In the data rows, zero lies at 4.5, halfway between 4 and 5.
Here are some points:
[6 4 3 4 3 3 2 2 2 6 5 4 5 6 4 4 2 7 8 2 7 5 4 6 3 3 4 4 7]
[6 6 6 3 9 9 7 5 5 5 2 7 1 2 6 3 6 2 3 3 4 6 4 5 2 5 8 8 5]
[1 3 7 2 2 2 5 6 4 3 7 0 9 5 8 6 4 5 0 9 5 5 5 4 6 7 3 6 6]
[2 4 8 4 1 0 3 7 4 5 5 0 9 1 7 6 1 4 1 9 4 4 6 7 4 5 3 6 7]
[2 3 3 5 3 6 7 3 4 3 4 4 5 5 4 3 7 7 5 2 6 3 2 4 7 6 6 2 3]
[3 6 4 5 9 7 6 3 4 5 4 5 3 3 3 3 6 4 2 5 5 4 6 5 6 3 5 6 3]
[5 5 6 5 4 4 8 3 5 4 3 4 5 2 3 5 5 3 4 8 4 3 7 5 4 3 6 5 3]
[6 5 4 4 9 8 7 2 4 5 6 9 0 6 1 2 3 4 8 0 5 7 3 3 2 4 4 5 7]
[3 7 2 7 2 3 2 5 3 8 4 3 6 6 5 5 4 6 5 3 4 5 4 6 4 4 2 3 3]
[2 5 3 3 5 6 5 3 6 4 5 7 6 4 2 3 7 6 5 1 7 4 2 6 7 8 8 4 4]
[6 5 3 5 5 2 4 6 4 4 5 5 2 6 5 4 4 6 6 1 5 5 6 4 3 1 3 5 4]
[4 4 6 3 6 1 3 7 3 6 5 1 9 8 8 6 6 2 2 9 4 7 6 5 2 6 5 2 4]
[5 6 7 6 2 2 6 5 4 3 5 0 5 3 7 5 4 2 0 9 3 5 6 6 2 5 3 5 5]
[3 4 2 6 2 9 4 3 4 4 2 9 2 6 0 2 4 1 9 2 7 3 0 4 5 0 6 3 4]
[4 5 5 3 3 2 6 5 5 4 7 0 8 2 7 6 0 6 0 9 5 3 7 3 3 6 5 5 7]
[3 3 8 1 4 3 6 6 5 8 9 0 9 5 8 3 3 5 0 9 5 2 5 4 5 6 4 7 4]
[3 3 3 3 4 1 4 7 6 2 6 2 7 3 4 7 7 5 4 7 7 5 5 5 7 8 6 4 6]
[6 5 6 4 7 7 5 7 5 4 4 3 3 3 5 4 5 1 3 5 4 4 4 4 5 6 6 6 2]
[5 4 5 5 5 3 3 3 5 6 6 2 6 5 2 4 3 6 7 2 5 6 6 4 3 2 3 3 4]
[7 3 5 5 5 2 3 4 3 5 4 5 4 6 6 7 3 6 9 3 3 7 4 4 4 3 1 4 3]
[2 4 6 7 3 0 2 7 8 1 6 0 6 3 7 6 7 6 2 8 3 3 5 7 6 6 7 6 5]
[4 5 6 4 3 2 5 3 5 6 5 4 7 5 7 5 5 1 1 9 2 3 5 3 4 3 4 6 5]
[5 4 6 6 4 6 4 3 2 5 4 8 1 5 2 2 4 4 8 1 4 6 2 5 5 4 6 4 4]
[6 3 3 4 7 8 4 4 3 5 3 8 3 6 1 3 7 6 7 2 6 5 1 5 4 4 9 3 4]
[3 6 6 2 3 3 3 4 5 4 5 1 7 6 6 6 6 2 4 6 3 3 8 5 4 5 6 3 6]
[3 3 4 5 5 9 8 3 4 2 6 9 0 5 0 2 6 5 6 0 5 3 1 5 4 2 7 4 5]
[6 5 2 5 6 4 3 2 2 6 2 9 1 6 3 4 6 3 9 3 3 5 4 6 3 5 5 3 5]
[7 4 4 5 5 6 2 2 3 5 3 6 0 5 3 4 4 4 7 1 5 6 4 4 4 2 4 3 5]
[5 5 4 4 3 8 4 3 7 2 5 7 3 4 4 4 3 1 5 2 3 4 2 2 3 4 4 4 3]
[4 3 6 6 3 4 2 7 6 2 6 3 4 3 8 4 7 5 3 5 5 6 4 3 5 4 4 5 4]
[4 5 6 5 3 2 4 3 6 6 6 0 6 1 9 6 5 5 1 8 4 4 7 4 3 7 4 8 5]
[8 6 4 3 5 5 6 2 4 4 7 9 2 6 3 5 3 5 8 0 7 5 3 4 3 3 3 2 6]
[7 4 1 4 4 8 3 3 5 2 2 9 3 8 2 2 6 2 9 2 7 3 1 5 7 2 4 3 7]
[6 8 7 3 8 9 7 5 3 4 3 9 2 3 2 3 7 4 4 0 6 4 3 4 4 2 8 3 5]
[6 4 6 4 6 7 5 2 5 5 3 6 5 2 4 4 8 5 3 5 6 4 3 4 2 3 6 4 1]
[6 4 1 4 3 3 1 3 2 4 3 7 2 6 2 5 3 2 9 3 5 3 4 4 2 3 4 4 6]
[3 4 5 5 6 2 4 5 6 4 2 2 6 4 7 7 8 3 0 9 4 5 6 6 3 4 3 8 3]
[4 3 4 4 7 2 3 7 4 2 3 2 7 3 4 6 6 4 3 9 7 6 3 7 6 7 7 4 3]
[3 6 6 4 6 3 5 6 4 3 2 0 8 2 7 5 1 4 0 9 4 5 6 4 3 7 3 6 6]
[7 7 3 4 7 8 7 3 4 5 7 9 0 6 3 3 5 5 8 0 5 6 4 3 4 3 6 5 5]
[5 4 7 4 1 6 6 8 5 4 8 6 2 5 2 6 7 1 4 6 4 3 6 4 4 4 5 4 3]
[4 6 6 5 6 9 4 3 5 7 5 9 3 3 3 4 5 6 4 3 5 5 6 5 3 5 5 5 2]
[4 5 6 4 3 4 5 7 6 3 4 0 6 4 8 6 1 5 0 9 3 4 8 5 5 6 5 5 5]
[5 6 4 4 5 8 7 5 4 4 4 8 0 4 0 5 9 5 8 0 7 4 1 3 5 2 7 5 3]
[5 5 2 6 5 5 5 3 4 5 3 6 1 6 2 4 4 5 8 0 6 4 4 4 5 3 1 4 5]
[3 5 2 3 3 3 3 6 5 2 4 2 5 4 8 4 4 2 3 7 5 5 3 5 7 7 7 3 4]
[6 6 4 6 9 9 7 6 2 6 6 9 0 4 4 2 4 5 5 0 6 4 5 3 5 3 7 3 4]
[3 4 2 5 3 4 2 4 1 8 1 6 1 7 1 4 5 5 9 0 3 6 4 4 3 4 4 6 7]
Then 10 other points, each followed by its number:
[3 4 5 2 2 3 2 8 5 4 5 2 8 5 7 4 4 6 6 4 4 6 5 5 6 3 2 2 5] 0
[3 5 5 6 3 5 1 5 7 1 4 0 9 2 9 7 6 5 2 7 2 6 5 5 5 9 3 5 3] 1
[2 5 5 2 3 2 2 4 7 4 7 0 8 3 9 7 4 1 1 6 4 2 7 4 5 8 6 6 5] 2
[3 5 3 5 1 6 1 5 5 3 3 9 2 9 1 3 5 3 9 2 6 3 3 4 6 3 2 4 4] 3
[2 7 3 4 4 8 7 4 3 3 3 9 5 4 3 2 9 7 7 0 8 4 1 4 7 4 8 3 4] 4
[4 3 5 6 3 0 5 6 3 3 4 0 9 1 9 6 2 2 0 9 4 4 5 4 6 8 4 7 5] 5
[4 4 4 4 4 8 5 4 5 4 4 9 2 8 0 0 4 1 9 1 7 2 1 3 6 0 4 3 4] 6
[4 3 5 2 4 0 4 5 6 5 7 0 9 1 8 5 2 6 0 9 3 4 7 5 3 8 3 6 6] 7
[6 5 2 4 5 7 5 2 4 4 3 9 1 9 0 2 6 3 9 0 5 3 2 5 6 1 4 2 6] 8
[3 3 4 4 5 3 3 7 4 2 7 2 7 3 5 4 6 3 3 8 6 5 5 7 5 8 5 4 2] 9
Which of these numbered points is nearest to each point below, ignoring the 2 directions in which the first points spread most? Its number follows each.
[5 3 3 4 4 9 5 4 6 3 3 9 1 5 0 2 3 0 9 2 6 3 2 4 4 3 3 5 4] > 6
[3 5 4 3 2 2 3 3 6 2 9 1 9 5 8 6 5 1 1 9 5 4 5 5 4 8 4 4 5] > 2
[6 6 7 5 9 9 9 4 5 8 6 9 2 3 5 4 5 5 6 0 5 7 4 5 3 6 5 5 5] > 7
[5 5 6 5 4 2 6 6 4 4 4 4 7 2 4 7 1 4 2 8 3 6 3 5 6 5 4 5 5] > 5
[4 5 7 6 0 2 2 3 8 1 5 0 9 6 9 7 5 6 2 9 4 7 4 5 6 6 2 3 2] > 1
[2 4 3 3 2 2 4 4 5 2 4 3 7 3 6 6 5 3 2 6 4 4 4 6 6 8 8 6 3] > 2
[2 5 3 6 2 9 8 3 5 3 7 9 4 3 0 1 7 7 7 0 7 2 2 5 7 6 6 2 6] > 4
[5 5 2 5 1 5 0 3 5 4 0 8 2 8 2 2 6 2 9 3 5 4 3 4 5 3 3 3 4] > 3
[4 7 6 4 8 6 5 4 6 5 3 5 4 4 4 4 4 2 5 4 7 6 5 3 6 6 7 5 3] > 2
[3 5 4 5 6 3 3 7 3 3 7 2 6 2 5 5 5 2 5 8 5 6 4 5 6 8 7 4 5] > 9
[5 5 4 5 8 8 6 3 2 7 8 9 2 5 3 2 4 4 6 1 6 7 4 5 1 5 3 5 4] > 7
[6 6 4 4 7 7 6 2 6 5 6 9 0 5 1 3 7 7 6 1 6 7 5 1 3 3 7 4 5] > 7
[4 4 5 6 0 2 2 4 9 1 4 1 8 3 8 7 5 6 2 7 4 5 5 5 6 7 4 2 3] > 1
[5 5 4 3 4 3 3 8 3 5 6 2 7 8 3 5 2 7 9 2 3 6 5 4 6 3 2 4 5] > 0
[6 4 4 5 5 1 5 5 4 5 7 5 2 4 4 4 5 7 5 4 3 5 5 3 3 4 3 5 5] > 7
[7 5 2 1 3 7 6 2 2 4 1 9 4 9 0 1 6 2 9 1 5 5 1 5 5 2 3 4 7] > 8
[2 3 7 6 2 4 1 7 4 6 5 2 7 5 7 6 5 6 0 9 4 4 6 3 3 6 4 6 5] > 3
[3 5 7 5 5 4 5 4 3 3 3 4 4 1 3 5 2 2 2 8 4 4 6 4 5 4 6 6 3] > 5
[3 3 4 0 3 1 4 6 4 6 9 0 8 2 8 7 4 6 0 9 5 3 6 2 5 9 4 5 7] > 7
[5 3 4 2 3 0 1 7 6 2 8 1 9 2 3 7 7 7 2 9 4 4 6 8 6 8 7 4 5] > 9
[4 4 2 4 5 9 4 1 7 2 4 9 0 8 2 1 7 3 9 1 3 4 3 4 6 2 5 2 7] > 8
[4 4 5 4 2 3 3 7 5 8 3 4 6 5 5 4 3 4 7 4 5 6 4 5 4 2 3 3 5] > 0
[1 3 4 4 5 8 6 2 3 3 5 9 5 3 2 2 7 7 7 0 4 1 2 5 5 4 6 4 4] > 4
[6 5 5 5 9 9 8 5 4 5 4 8 3 2 1 1 4 6 3 2 6 5 5 3 3 5 6 3 6] > 7
[5 5 3 4 6 7 6 4 4 6 7 9 2 5 4 3 5 6 3 0 4 5 5 2 3 4 6 6 5] > 7
[3 3 6 6 0 0 4 3 8 4 3 0 9 2 9 8 4 8 0 9 3 5 6 4 6 6 2 5 4] > 1
[4 4 1 5 1 2 4 4 4 3 2 5 4 8 6 3 4 5 8 4 4 5 3 6 3 4 3 3 6] > 8
[6 5 4 4 5 5 7 2 2 3 3 2 5 5 2 3 5 7 8 0 6 7 3 3 6 4 5 4 3] > 4
[2 4 2 4 6 5 2 6 2 4 4 3 6 4 6 4 6 3 5 5 4 4 4 9 7 7 6 6 4] > 9
[7 3 6 5 1 2 4 8 3 6 5 0 9 2 5 6 2 3 0 8 5 4 6 5 5 7 3 6 6] > 5
[6 6 3 6 7 7 5 3 5 5 8 7 2 4 3 3 4 4 4 4 4 4 5 3 2 3 7 3 4] > 7
[3 7 5 7 3 2 1 7 2 6 4 4 6 5 6 4 4 5 6 1 2 4 6 8 3 3 2 3 4] > 0
[4 5 6 7 2 2 1 6 8 4 8 1 7 5 9 6 4 5 1 8 5 6 4 4 5 5 7 5 3] > 1
[3 2 5 4 4 1 1 6 4 3 7 3 6 3 4 8 6 7 2 9 4 7 4 6 4 7 7 4 4] > 9
[6 4 2 6 8 9 7 3 6 5 5 9 0 3 1 3 4 5 9 0 6 6 3 4 4 4 6 4 5] > 7
[2 4 6 1 3 1 3 4 6 5 5 0 8 2 9 5 3 5 0 9 1 4 8 6 5 7 5 5 7] > 7
[2 3 4 5 5 4 2 5 2 4 4 4 5 4 6 6 5 4 5 6 5 4 5 5 4 6 8 4 2] > 9
[6 4 2 3 6 2 2 5 5 5 3 5 1 7 5 5 1 8 5 4 5 7 6 3 4 4 3 4 3] > 7
[4 3 4 4 4 3 3 4 5 2 5 1 6 3 7 5 4 1 6 6 6 6 2 5 6 7 7 3 2] > 9
[7 6 4 5 8 9 9 3 4 5 4 9 0 2 4 3 7 8 6 0 5 7 7 5 4 1 8 6 3] > 7
[6 7 5 4 8 6 8 5 4 7 5 8 4 5 4 4 4 5 3 3 6 6 6 3 4 5 5 5 3] > 7
[3 3 8 2 3 5 4 4 2 4 6 2 8 7 8 6 7 2 1 9 4 4 5 6 5 6 4 4 4] > 8
[3 2 5 1 4 7 6 6 6 4 6 1 6 3 7 6 7 6 3 8 3 3 6 5 5 5 4 4 3] > 0
[5 5 1 2 5 9 7 3 7 6 5 9 2 7 0 3 4 1 9 0 5 2 1 2 5 2 4 5 4] > 6
[7 4 3 4 5 7 4 4 4 5 2 9 0 3 3 2 2 3 9 0 5 4 1 4 5 2 6 6 5] > 5
[5 5 4 4 4 6 6 4 5 7 4 6 4 4 5 4 5 7 1 6 2 6 7 6 3 3 4 6 4] > 7
[5 4 1 5 6 8 2 3 3 7 0 8 0 9 1 2 6 3 9 0 4 5 3 6 5 5 4 4 6] > 8
[6 5 3 6 9 9 7 3 3 6 7 9 1 6 3 0 5 5 7 0 4 7 3 4 5 4 7 4 5] > 7
[7 8 2 6 3 4 4 4 3 5 4 7 2 7 2 6 4 7 9 3 3 5 3 7 8 4 4 1 5] > 8
[2 5 5 3 4 5 3 4 4 6 6 1 6 7 4 6 4 4 5 6 4 4 6 5 5 3 3 3 4] > 8
[5 5 4 4 5 2 3 5 4 2 8 4 6 4 5 6 4 4 3 6 5 6 6 5 7 6 8 1 6] > 9
[2 5 8 4 4 1 6 8 4 3 5 0 6 3 7 7 2 3 0 9 3 6 6 3 7 6 3 8 8] > 5
[2 5 5 6 3 3 5 4 3 5 4 2 9 3 8 7 3 4 0 9 3 3 6 5 5 6 2 7 7] > 5
[6 5 3 4 7 5 2 4 5 3 2 8 4 9 2 4 5 5 9 3 4 6 6 4 5 4 5 2 5] > 8
[7 4 1 6 6 5 5 4 4 6 2 9 1 5 3 3 3 2 7 1 3 6 2 4 3 4 4 5 5] > 5
